In the rows, 128 means zero.
One turn moves each row of this set onto another row. After a few examples, where does it send each row asked below?
z223: [139 115 113 132 131 168 148 161 148  95 115 133 128 116 139 156 123 112
 140 156 126 108 119 149 151 150 139 130 156 125 143 121 174 107]
z369: [140 103 122 135 106 103 130 119 184 129 141 136 154 128 132 141 147 148
 155 148 147 110 115 121 130 106 133 132 143 124 141 108 127  91]
z343: [140 102 101 140 126 153 115 102 142 123 109 147 123 144 139 142 164 106
 158 167 140 112 123 101 114 104 150 135 155 126  98 112 136 130]
z763: [124 126 118 115  91 129 133 126 123 141 150 185 149 122 116 139 109 130
 132 117 144 107 140 117 109 117 127 122 111  85 138 137 150 100]
z795: [114 145 119 127 123 116 124 130 124 110  93 122 140 130 142 137 134 115
 154 122 149 134  97 113 113 119 117 106 135  87  84 141 112 121]
z886: [129 149 136 101 113 131 138 122 125  86 133 150 133 121  97 143 122  98
 154 146 127 120 111 107 126 156 122  99 135 142 101 134 115 120]
z911: [159 145 102 102 110 137 127 131 112 107 123 140 145 140 140 139 134  94
 142 144 106 135 134  96 121 133 166 136 151 118 106 120 115 135]
z629: [132 134 126 143 101 123 140 122 160 150 159 135 122 113 153 130 132  80
 146 120 135 117 110 121 152 144 126  90  96 106 126  97 144 101]
z70: [115 121 125 120 131 168 134 163 154 148 135 123 104 100 113 136 135  96
 150 140 165 113 137 117 140 107 111 123 113 137 142 135 140 119]
z413: [108 120 120  97 122 140 128  92 142 117 119 145 164 124 133 129 119  89
 124 155 126 110 125 117 140 145 134 129 105 136 127 133 122  58]
z504: [156 101 109 144 117 146 154 125 139 110 157 133 154 164 150 156 100 107
 119 146 125 126 146 111 139 137 145 142 117 113 148 112 124 113]
z331: [132 108 132 180 119 149 153 104 133 133 120 129  99 115 155 136 130 115
 166 134 123 143 120 118 127 118 140 106 134 114  91 129 126 110]
z188: [115 100 115 108 116 128 128 120 112 121 157 109 131 152 125 136 133 102
 139 125 131  96 110 133 163 127 129 148 116 134 160 106 158 112]
z799: [111 116 110 143 124 136 144 138 147 138 122 138 148 133 121 136 130 116
 145 134 134 118 115  96 132 136 115 115 138 131  93 133 137 185]
z765: [138 112 125  91 112 110 149 147 151 125 122 147 162 129 139 137 130 114
 109 165 137 128 124 169 126 144 125 126 121  82 129 125 138  90]
z852: [144 127 114 119 110 159 168 148 158 167 119 128 164 126 138 153 119 123
 124 133 144 128 122 132 137 114 118 143 135 111 125  99 150  87]
z139: [109 118 114 125 119 154 127 117 107 129 108 148 134 156 131 148 166 104
 151  96 127 144 119  96 142 146 137 114 120 130 125 143 113 138]
z601: [133 111 117 114 114 154 146 132 136 152 145 141 142 123 124 147 103 145
 134 118 123 120 122 134 151 138 126 118  79 156 134 114 164 112]
z313: [118 112 153 132  98 129 153 119 133 136 135 167 118 115 113 137 129 120
 160 129 136 141 135 128 122 134 127 101 130 114 118 155  92 145]
z778: [115 118 141 127 144 125 128 123 131 119 143 119 144 140 165 120 160 117
 167 139  99 141 115 110 117 153 132 124 145 118 111 150 114 137]
z131: [140 130 127 134 125 167 138 117 147 108  94 159 146 154 136 152 135 130
 156 139 118 142 121 116 107 156  97 131 148 116  98 142 136 125]
z998: [131 120 125 123 110 130 138 156 142 135 125 104 117 104 160 118 129 104
 164 139 133 118 136 148 136 118 138 159 160 104 157 135 136 115]
z928: [120 113 144 124 116 122 131 128 136 133 151 129 124 150 145 107 167 116
 146 147 157 122 134 148 137 124 116 133  90  95 147 126 133  81]
z214: [123 112 117  98 120 162  99 145 134 114 121 152 124 130 131 140 135 112
 135 146 128 128 123 165 150 138 164 130 111 138 164 147 120 122]
z874: [140 149 131 127 111 150 122 169 136 109 106 134 119 109 123 114 113 130
 120 132 141 143 136 139 139 119 134 124  98 113 127 156 139  87]

z188 -> z765
z343 -> z911
Now these:
z998 -> z223
z799 -> z778
z504 -> z413

